Each row is where one point has got to under a steady rotation. How many ticks took it there?
The counts run from 0 to 475.
[166 119 156 125 119 123 123 136  89 133 122 146  91 117  68 105 178 121
 125 151  78 104 129 116  89 104 127  88 141 133 135 120 162 113 132 170
 123  91 155 155 117 119 102 159 115 137 169 159 165 108 146 135  47 177
 139 159 144 135 135 109 132  95 136 178 105 142  97 168 114 122 145 137
 151 116] => 225
[162 104 163 135 148 143 139 172 122 122 165 112 117 102  86 144 158 101
 123 177 107 120 128 152 120 101  97  97 147 115 136 113 190 125 145 138
 136 157 185 161 174 134 110 149 136 175 152 140 132 113 132 164  97 157
 129 119 105 129 146  96 117 151  97 198 106 125 119 186 151 103 134 146
 165 145] => 422
[109 160 141 141 152 144 138 128 131  94 159 124 123 119 100 128 143 102
 149 126 120  91 124 168 174 121 105 102 137 111 166 136 138  73 152 159
 166  85 150 181 183 142  89 117 171 152 163 179 156 119 156 158  91 132
 132 124 142 112 131 119 155 145  94 191 117 140 136  91 122 112 145 157
 168 139] => 254
[132 139 156 117 140 119 154 120 120  99 185 113 114 130 111 110 139 107
 170 131 129  88 136 129 114  92 122 120 137 152 141 108 185  79 118 154
 168 125 154 165 160 137  87 162 153 148 164 159 160 120 114 144  66 106
 127 155 102 108 126  91 130 104  85 204 112 128 110 135 167 127 134 146
 165 106] => 320
[140 147 142 133 124 140 136 142 149  92 141 153 122 101  99 122 148  73
 101 160 110 105 134 158 108 117 113 101 160  96 113 142 172 112 147 157
 152 116 149 183 143 138  92 149 163 153 138 145 148  81 191 129  84 132
 148 151 143 110 103 109 130 113  93 173 123 165 121 127 133 124 206 148
 183 151] => 453
[158 106 134 130 175 134 149  95  73  95 164 114 137  97  83 124 148 118
 117 115  79  94 139 128 102 155 112 101 134 142 123 124 132  90 126 185
 158 130 137 185 156 156 126 135 121 208 133 136 121 108 137  97  76  99
 137 120 122 131 125 113 133 125 112 167 143  96 106 160 135 124 114 128
 155 160] => 449
[144  93 127 137 166 136 151 132 130  83 142 124 120 108  87  99 115 113
 140 116  91 112 168 142 119  98 117  96 130 107 138 120 131 100 136 174
 128 124 144 196 132 168 107 201 163 129 123 118 148 122 164  97  87  84
 106 115 157  86 132 105 136 114 114 180 112 109  95 115 145 139 142 139
 177 140] => 270
[163  80 153 135 160 174 133 141 133 120 123 125 133  92  97 136 147 104
 101 138  67 136 179 126 130 150 118 105 173  93 148 112 148 106 168 194
 141 145 171 182 126 159 132 154 142 161  96 124 126  85 174 121  84 152
 159 119 192 113 115 117 112 148 127 157 104 156 126 148 114 109 148 162
 153 148] => 431
[144 134 145 129 125 131 146 113 101 101 150 112 118 123 105  95 151  98
 147 143  79 125 175 105  80 146 133  75 160 126 131 118 168  73  97 189
 120  67 149 138 137 125 113 125 136 170 138 131 171 154 141 102  64 156
 122 134 116 128 132 104 135 117 152 170 118 155 127 142 148 142 112 181
 167 105] => 322
[170  90 105 128 164 144 133 133 156 102 133 131 125 121  76  86 156 124
 146 163 101 119 176 114  90 109 114  77 150  96 126 163 148  92 143 190
 107 109 170 167 108 152 122 148 152 153 118 134 147 148 172  97  88 106
 120 138 128  98 141 119 149 143 131 160  91 117  97 123 120 146  90 187
 156 103] => 419
[151 110 142 115 147 125 156 134 116  83 211 127 117 123  81 131 126 115
 167 175  84  92 122 155 101 128 101 142 111 167 141 134 180  68 125 172
 161 123 171 162 173 152 134 129 148 150 126 157 127 111 151 103  79  88
 133 156 126 104 123  97 113 122 102 181 124 120 116 144 164 123 143 155
 158 135] => 229
[140 109 156 131 152 107 164  97 108 100 141 117 131 126  97  97 131  84
 143 148 100 112 185 140 125  83 136  94 136 114 150  96 151 121 130 152
 124 117 147 160 150 164 114 162 162 137 158 151 146 127 125 149 106 145
 114  94 132 116 122  84 143 157  97 196 108  87 134 121 155 129 125 192
 207 140] => 469
[110 139 130 106 164 108 124 133 135 101 149 129 109 118 103 123 140  97
 163 132 101  90 163 120 125  80 101 105 165 123 152 121 168  70 154 196
 155 110 131 132 119 111  86 133 153 121 140 180 164 144 155 140  56 133
 107 153 139 150 140 104 164 136 135 175  87 145 122  96 125 136 138 172
 171 120] => 140
[131 126 156 120 165 132 155 100 130  98 102 129 113  92  99 121 146 102
 128 152  73 100 150 146 129  97 131 109 151 100 146  95 160 126 132 159
 147 122 156 159 120 135  99 159 182 127 160 157  96  83 136 146  80 144
 127 106 144 112 106 115 125 112  84 169 104 118 119 108 130 101 171 175
 188 134] => 109
[159 119 136 118 149 182 128 158 120 129 145 128 128 108  82 129 151 146
 146 171  55 132 181 124 139 170 116  89 156  93 140 142 143  87 162 184
 144  98 176 143 126 137 104 114 144 177 101 159 115 121 187 107  60 135
 162 143 133 112 135 145 131 136 133 137 117 135 130 129 105 106 115 182
 141 138] => 209
[141 126  97 118 184 135 135 104  96 111 166 139 109 130  68 103 167 129
 121 115  92 102 150 107 103 174 143 119 142 134 147 132 136  97 143 187
 172 118 133 150 165 138 105 122 100 187 155 158 120 104 103 119  50 116
 147 175 117 147 139 114 133 123  80 160 135 133 112 139 141 130 106 159
 150 136] => 310
[151 137 112 138 143 133 133 122 112 120 147 125 134 120  86 129 174 131
 149 159 105 119 163 138 109 107 116  87 176 102 105 172 155  87 140 157
 128  80 167 159 161 115 103 103 134 150 150 158 178 151 182 141  63 120
 124 155 125 142 138 118 164 120 122 174 106 153 127 142 101 141 129 172
 121 115] => 370
[159  94 146 121 167 114 128  96 130  88 143  88 115 115 114 119 137  76
 138 113 116  84 137 121 125 114 117  90 149 114 144  99 149  70 149 175
 160 109 119 168 155 169 101 160 118 196 131 151 164 119 142 122 102 139
 124 126 126 144 155  87 143 153 119 188 121 106  95 132 143 127  91 154
 176 139] => 195
[151 151 164 125 139 137 154 153 112 111 175 106 133 105 101 176 131 128
 150 155 118 131 171 150 138 116 119 127 165 114 135 102 171  88 145 139
 167  97 154 146 175 110  77 118 144 142 145 157 154 140 132 147  67 114
 124 141 101 122 143 106 123 144  86 199 115 159 144 121 116 121 150 181
 162 132] => 116
[166 132 105 130 159 141 152 118 128  99 172 109 129 133  95 110 168  92
 121 159 136 108 159 120 108  99 122 111 170 126 124 159 166 105 124 152
 131 163 180 184 176 142 121 125 129 191 163 130 151 131 151 141  85 103
 134 165 104 132 132  96 140 157  99 192 104 149 107 144 135 116 113 169
 138 122] => 148
[134 134 151 126 176 131 139 127 112 104 145  85 111 117  93 129 153  98
 125 129  95  92 157 152 110 129 106 104 170 134 144 107 165 129 157 138
 186 132 153 149 138 106  52 149 138 167 153 167 127  98 120 156  68 142
 120 133  89 146 153 115 122 147 101 176 118 125  98 134 138 109 158 135
 181 154] => 266
[137 116 126 120 182 155 140  82 123 106 121 126 130  98 106 111 159 103
 125 123  81 123 149 138 136 141 129 112 175  96 153 141 122  88 158 176
 146 131 135 205 107 150 127 160 156 188 126 159 112  79 148 145  79 133
 155 135 155 140 107 127 145 138  81 142 118 130 119 123 115 110 141 139
 137 154] => 383
[149 156 140 123 130 154 149 146  97 115 136 106 122 119  83 136 162 131
 142 143 113 139 176 130 127 127 131 107 181 101 126 131 157  97 148 153
 154  74 169 140 143 106  56 117 128 154 159 166 151 128 138 154  54 157
 131 163  98 132 154 134 124 130 103 172 117 170 137 118 104 111 141 190
 144 109] => 117
[120 113 151 132 157 131 123 150 116 125 163 126 107 105  79  95 169  95
 123 138  93 105 129 129 161 136 112  88 147 118 164 113 131 129 167 145
 156 141 158 164 166 153  97 138 137 161 160 195 122  95 121 164  93 169
 161 142 146 144 111  83 143 126  89 164 121 124 122 140 154 102 140 153
 180 161] => 308
[148 129 133 117 152 141 128 163 126  86 150 140 113 124  55  92 128  85
 136 170  81  94 173 108 116 138 113  89 123 125 150 113 172 120 155 188
 120 122 166 103 158 149 106 131 164 148 134 171 103 131 161 109 101 150
 132 133 166 116 127  96 132 147 145 164 122 106 123 104 147 119 144 179
 198 155] => 355
[147 109 133 123 145 132 108 144 103 111 164 132 101 112  43 120 137 126
 137 158 108  83 114 122 125 150 115  87 109 132 145 123 156  94 159 182
 153  68 137 143 169 149 117 139 108 171 140 161 136 131 138  98  90 145
 123 148 151 142 144 109 137 130 109 174 125  96 119 144 141 109 114 157
 162 151] => 80
[133 148 164 117 138 142 151 123 110  93 144 104 122 114 115 129 154  79
 156 154  74  84 145 159 127 113 102  92 153 147 118 111 152  89 118 133
 158 137 172 143 146 119  75 114 165 151 160 177 145 110 169 146  61 142
 140 151 113 125 112 107 155 123 126 189 121 137 101 111 132 117 158 153
 166 130] => 2
[162 114 121 117 168 118 137 128 122  97 120 126 137 115  88 115 144 103
 139 165  67 121 191 109  93 143 155  86 147  99 151 134 165  95 144 198
 111 106 158 115 129 122 139 111 160 189 130 130 112 131 167  91  84 122
 125 122 137 124 135 121 136 177 125 155 104 112 132 101 131 123 120 196
 171 132] => 59
[134  94 123  96 174 102 117 132 150 128 148 156  92 116  72  98 154 148
 152 152  85 112 104 118 136 112 112 112 148 120 149 125 159 102 160 168
 169  73 145 172 120 136 114 152 125 129 150 193 133 109 124 140  66 145
 127 163 158 146 125 111 156 103  85 156  73 109 111 147 145 122 113 161
 151 128] => 236
[112 139 113 145 152 125 121 137 128  98 140 143 128 131  77 122 162  86
 122 123 135  92 151 112 144 120 134  83 142 100 163 123 146  96 144 183
 148 109 142 164 186 133 116 131 146 169 173 171 163 137 128 162 104 157
 137 152 167 128 119 104 166 136 117 186 110 164 134 107 140 133 128 180
 180 131] => 33
[117 112 168 104 175 121 127 132 125 110 135  82 118 102 110 131 137 114
 183 127  46 116 155 134 158 116  87  69 157 110 154 108 137  97 160 157
 139 108 142 158 119 143  88 137 164 146 130 170 150 123 144 143  73 141
 128  97 136 146 144 104 142 134 111 180 111  86 108 111 131 112 126 140
 177 155] => 415
[147 109 104 134 145 135 137 139 107 129 129 138 122 128  53 107 166 123
 122 133  91 138 218  98 111 116 140 103 150 113 149 114 124 118 156 195
 117 131 161 143 125 142 115 146 143 148 146 140 144 147 144 127  89 132
 123 130 160 128 122  90 153 119 127 148  98 138 111 119 133 137 108 196
 162 130] => 215
[125 135 121 155 157 143 148 114 100  91 137 132 134 124  86 116 169  85
 103 113 111 100 177 115 123 136 145  74 152  95 155 112 141 108 125 160
 142 142 148 165 193 130  85 120 151 187 168 157 129 126 134 149 101 140
 147 130 143 133 117  81 142 137 105 177 123 172 114 105 136 115 129 187
 184 135] => 34
[120 122 154 139 182 151 152 125 141  84 155 125 132  97  91 137 142 123
 132 131 130  93 137 181 127 101 106 117 141  99 149 136 172  92 143 162
 150 125 161 206 148 146 122 163 179 156 123 152 129 104 144 139  94 109
 122 116 146  96 127 142 132 144  80 188 108 128 132 126 131  94 150 130
 157 149] => 475
[142 102 137 138 158 162 123 163 148 129 146 138 166 105  90  86 167 109
 104 172 103 162 213 111 101 147 104  90 168  87 134 127 126 108 157 182
 115 114 176 180 117 177 103 154 143 144 114 142 139 137 168 139  85 164
 124 129 145 124 113 115 138 131 121 144 101 145 114 136 124 127 132 166
 158 149] => 167
[117 100 144 120 162 136 117 124 111 117 159 129 132 100  86 106 150 111
 168 161  72  84 140 149 140 145  87  89 117 133 142 128 148  75 152 178
 155  61 156 149 129 162 118 143 157 139 117 185 132 126 143 119  63 148
 120 113 170 122 126 142 148 110 118 144 117  85 113 114 123 111 101 140
 145 142] => 301
[119 109 145 108 168 124 125 140 122 135 160 115  99 116 102 108 152 117
 176 138  80 107 135 113 136 126 119 123 150 135 190 112 174  88 153 197
 130 115 143 171 124 152 125 161 164 137 148 194 135 105 116 142  74 140
 140 143 192 127 101 105 142 110  95 154  96 118 143 142 176 116 110 148
 153 155] => 457
[150 119 151 118 150 121 160 129 143  93 175 126 136  77  85 133 126 106
 103 148 102 132 164 149  92 117 107 113 153 105 115 106 164 112 157 139
 180 110 147 158 127 141  67 151 138 138 125 134 126 105 160 118  69 137
 109 125 105 130 132 101 111 121 102 169 121 130 105 123 151 130 214 149
 191 147] => 314
[163 105 134 125 126 141 128 132  96 119 124 142  93 122  89  88 170 103
 123 132  66 104 136 107 122 138 128  95 151 111 154 126 128 109 134 181
 114 103 136 169 125 147 116 179 136 159 136 162 165 100 147 121  62 162
 161 142 182 124 121  93 155  83 146 156 124 128 109 163 137 128 126 144
 161 139] => 226
[158 133 135 126 134 152 138 149 123 142 156 134 102 109  79 101 158 139
 111 145  85 139 159 127  95 147 117 105 192  96 121 151 160 111 139 149
 146  92 145 192 116 135  89 162  95 170 122 139 164  92 147 132  47 136
 153 160 130 127 141 123 118 107 118 158 113 148 124 191 124 139 157 156
 135 147] => 316
[144 117 131 126 167 116 160  89 103  65 143 119 129 113  85 129 128 115
 151 138 109  85 133 155 127 104 128 108 116 136 139 115 164  95 140 172
 160 129 167 143 142 133 115 142 156 153 167 151  96 116 154 117  82  97
 119 123 119 102 131 119 133 139  94 186 117  91 103  96 109 113 155 152
 171 134] => 427
